[[ 11  10 -25]
 [-22 -33  21]
 [  7  -2 -16]
 [-26 -20  21]
 [ 21 -20  16]
 [ 23 -17   5]]
:
[[ 10 -25  11]
 [-33  21 -22]
 [ -2 -16   7]
 [-20  21 -26]
 [-20  16  21]
 [-17   5  23]]

[[-26  -6   5 -10 -28   3  -2 -17 -22  -4 -11  -1]
 [-24  -3   4 -10 -32   6  -4 -19 -22  -5 -16  -2]
 [  1   2  15   0  -5  -1  24  -3 -20  15 -19  24]]
:
[[ -6   5 -10 -28   3  -2 -17 -22  -4 -11  -1 -26]
 [ -3   4 -10 -32   6  -4 -19 -22  -5 -16  -2 -24]
 [  2  15   0  -5  -1  24  -3 -20  15 -19  24   1]]

[[  0   0   0   0   0]
 [-13   3  -2   4   7]
 [ 24  -1   8   1   6]
 [ -8   1  -3   2   5]
 [-12   3  -3   3   7]
 [ 39  -3   9  -2  21]
 [ -9   2  -3   3   5]]
:
[[  0   0   0   0   0]
 [  3  -2   4   7 -13]
 [ -1   8   1   6  24]
 [  1  -3   2   5  -8]
 [  3  -3   3   7 -12]
 [ -3   9  -2  21  39]
 [  2  -3   3   5  -9]]

[[  9   7 -25  -3  43  12   3  11 -18]
 [ 13   7  26 -22 -38 -12   6 -14 -14]
 [-25 -15  -3  19  -2   8  -1  11  42]
 [-21 -11 -15  35  25   2 -18   3  20]
 [ 23  13  14 -25 -16 -11   6 -12 -35]
 [ 17   7  -3 -37  -4  16  31  15  -3]
 [  3  -2  10 -29 -25  14  28  13  23]
 [ 21  14  -5 -13  15  -6  -1  -9 -45]
 [ 25  15   3 -26   0  -5   6  -8 -40]]
:
[[  7 -25  -3  43  12   3  11 -18   9]
 [  7  26 -22 -38 -12   6 -14 -14  13]
 [-15  -3  19  -2   8  -1  11  42 -25]
 [-11 -15  35  25   2 -18   3  20 -21]
 [ 13  14 -25 -16 -11   6 -12 -35  23]
 [  7  -3 -37  -4  16  31  15  -3  17]
 [ -2  10 -29 -25  14  28  13  23   3]
 [ 14  -5 -13  15  -6  -1  -9 -45  21]
 [ 15   3 -26   0  -5   6  -8 -40  25]]

[[-15 -27  19  13]
 [-21 -34  22  21]
 [-17  23  -8 -10]
 [ 22  -3 -24   0]
 [ 26 -13  12 -34]
 [ 19   8 -22  -2]
 [ -9  11  24  10]
 [-19   0  -1  -7]
 [-16  35  12   3]
 [ 26 -16   1 -23]
 [ 15  10 -25  -3]]
:
[[-27  19  13 -15]
 [-34  22  21 -21]
 [ 23  -8 -10 -17]
 [ -3 -24   0  22]
 [-13  12 -34  26]
 [  8 -22  -2  19]
 [ 11  24  10  -9]
 [  0  -1  -7 -19]
 [ 35  12   3 -16]
 [-16   1 -23  26]
 [ 10 -25  -3  15]]

[[-28 -38  24  33  -7]
 [ 29 -18   7 -29  29]
 [-16  29  14  13   5]
 [-28 -29  21  29  -2]
 [ 18  -4 -23  -4  29]
 [-11  13   3   9 -10]
 [ 20   7 -15  -7  29]
 [-10  14 -21 -16 -43]
 [  9   6 -18 -15 -11]]
:
[[-38  24  33  -7 -28]
 [-18   7 -29  29  29]
 [ 29  14  13   5 -16]
 [-29  21  29  -2 -28]
 [ -4 -23  -4  29  18]
 [ 13   3   9 -10 -11]
 [  7 -15  -7  29  20]
 [ 14 -21 -16 -43 -10]
 [  6 -18 -15 -11   9]]

[[ 10 -16  12  15  16 -37  14  19  22   9 -24 -16  17]
 [ 30  14  14  24  24 -37  -8  35  37  -9  12  42   1]
 [ 19   6  18   5  16 -38  21  26  18  24  -4  -2   1]]
:
[[-16  12  15  16 -37  14  19  22   9 -24 -16  17  10]
 [ 14  14  24  24 -37  -8  35  37  -9  12  42   1  30]
 [  6  18   5  16 -38  21  26  18  24  -4  -2   1  19]]
---
[[ -8 -15   4  -4  11  -4 -10  13 -11  19  12  -7   4   5]
 [ -3 -10  -5 -23  11  -1  -4  -3 -21  17  16   2 -11  -9]
 [ 12  -8   4 -33   2  -7   2 -16  -9  -6   2  -1 -12   5]
 [ -1   5  -5   8  15  -8   1  14  22   8  -8 -11   9  -6]
 [ -1  23  -4  37 -21  11   9  -2  22 -23 -19   8   8  -4]
 [ -3  17 -19  -5  15   3   6   1   5  17   8   5  -8 -27]]
:
[[-15   4  -4  11  -4 -10  13 -11  19  12  -7   4   5  -8]
 [-10  -5 -23  11  -1  -4  -3 -21  17  16   2 -11  -9  -3]
 [ -8   4 -33   2  -7   2 -16  -9  -6   2  -1 -12   5  12]
 [  5  -5   8  15  -8   1  14  22   8  -8 -11   9  -6  -1]
 [ 23  -4  37 -21  11   9  -2  22 -23 -19   8   8  -4  -1]
 [ 17 -19  -5  15   3   6   1   5  17   8   5  -8 -27  -3]]

[[  1   9  -5  16  12  -9   4   8 -22   8 -12]
 [  8  -3  13 -13  -7  -1  12  12   4  -9   6]
 [  1   6   1   3  -2  19 -19 -14  15 -11  -5]
 [ 19  -1  15 -17  -4   1   4  19   3  -9   1]
 [ 12  -7  -6  -5  10 -11  -1  16  -6  32   9]]
:
[[  9  -5  16  12  -9   4   8 -22   8 -12   1]
 [ -3  13 -13  -7  -1  12  12   4  -9   6   8]
 [  6   1   3  -2  19 -19 -14  15 -11  -5   1]
 [ -1  15 -17  -4   1   4  19   3  -9   1  19]
 [ -7  -6  -5  10 -11  -1  16  -6  32   9  12]]

[[ 14  18 -33   9   4   4  13  -6   3]
 [ 14  19 -33  10   4   4   2  -7   4]
 [ 14  19 -33  11   3   3  12  -9   5]
 [ 13  19 -29  15  -1   0  -1 -19  11]
 [ 14  20 -33  13   2   2   1 -13   7]
 [ 14  19 -33  12   3   3   2 -11   6]
 [ 14  17 -32   8   5   5   1  -4   2]
 [ 14  20 -31  14   1   1  -1 -15   9]
 [ 13  17 -31   7   6   5  -3  -2   1]]
:
[[ 18 -33   9   4   4  13  -6   3  14]
 [ 19 -33  10   4   4   2  -7   4  14]
 [ 19 -33  11   3   3  12  -9   5  14]
 [ 19 -29  15  -1   0  -1 -19  11  13]
 [ 20 -33  13   2   2   1 -13   7  14]
 [ 19 -33  12   3   3   2 -11   6  14]
 [ 17 -32   8   5   5   1  -4   2  14]
 [ 20 -31  14   1   1  -1 -15   9  14]
 [ 17 -31   7   6   5  -3  -2   1  13]]

[[ -3   5  -7  -7   8 -27  14   9  25 -21   5]
 [ -8   3 -11 -10  -1   0   5  10  14  -3  21]
 [ -4  -1 -12  -5   1  19  -4  -1 -35  20   0]]
:
[[  5  -7  -7   8 -27  14   9  25 -21   5  -3]
 [  3 -11 -10  -1   0   5  10  14  -3  21  -8]
 [ -1 -12  -5   1  19  -4  -1 -35  20   0  -4]]

[[ 22  33  30   8   7   2  -5  -2  16   8  -5 -20   4  28 -13]
 [ -4  -6  -7   0   8 -10  19  17  -5  -3  26 -20 -10   1 -11]
 [ 15  18  10 -12   4 -13  14  12  11 -14  17  -6 -11  21  -5]
 [  4  -6  -9 -24   4 -14 -11 -11   0 -27 -12  26 -25  -7   9]
 [-24 -12 -23  12 -17  15  19  15 -20  10  14  14  12 -16   4]]
:
[[ 33  30   8   7   2  -5  -2  16   8  -5 -20   4  28 -13  22]
 [ -6  -7   0   8 -10  19  17  -5  -3  26 -20 -10   1 -11  -4]
 [ 18  10 -12   4 -13  14  12  11 -14  17  -6 -11  21  -5  15]
 [ -6  -9 -24   4 -14 -11 -11   0 -27 -12  26 -25  -7   9   4]
 [-12 -23  12 -17  15  19  15 -20  10  14  14  12 -16   4 -24]]

[[ 38 -16  42  23]
 [-40   8  27  24]
 [ 38  -1 -42  -5]
 [ -2  19  40  16]
 [ 23 -22 -29 -22]
 [ 21   3  24  -5]
 [-18 -26 -25  -6]
 [ -7  30  37 -20]
 [-43   9  11 -13]]
:
[[-16  42  23  38]
 [  8  27  24 -40]
 [ -1 -42  -5  38]
 [ 19  40  16  -2]
 [-22 -29 -22  23]
 [  3  24  -5  21]
 [-26 -25  -6 -18]
 [ 30  37 -20  -7]
 [  9  11 -13 -43]]

[[ 35  12   8  24 -32 -10   1]
 [ 18   0  -2 -27  37  15  33]
 [ -1  19 -35  25   4  35   5]
 [ 14 -36  35  -8  33 -21   2]
 [-38 -21 -10   7  22   1   7]]
:
[[ 12   8  24 -32 -10   1  35]
 [  0  -2 -27  37  15  33  18]
 [ 19 -35  25   4  35   5  -1]
 [-36  35  -8  33 -21   2  14]
 [-21 -10   7  22   1   7 -38]]

[[ 12 -10  24]
 [ -5 -24 -37]
 [  1  13 -22]
 [  2  -7   9]
 [-15  16  16]
 [-40   8 -20]
 [ 15 -11   9]
 [  0 -19 -15]
 [  6   9 -20]
 [-27 -21  -4]
 [ 29  14 -15]
 [  5  28 -34]]
:
[[-10  24  12]
 [-24 -37  -5]
 [ 13 -22   1]
 [ -7   9   2]
 [ 16  16 -15]
 [  8 -20 -40]
 [-11   9  15]
 [-19 -15   0]
 [  9 -20   6]
 [-21  -4 -27]
 [ 14 -15  29]
 [ 28 -34   5]]
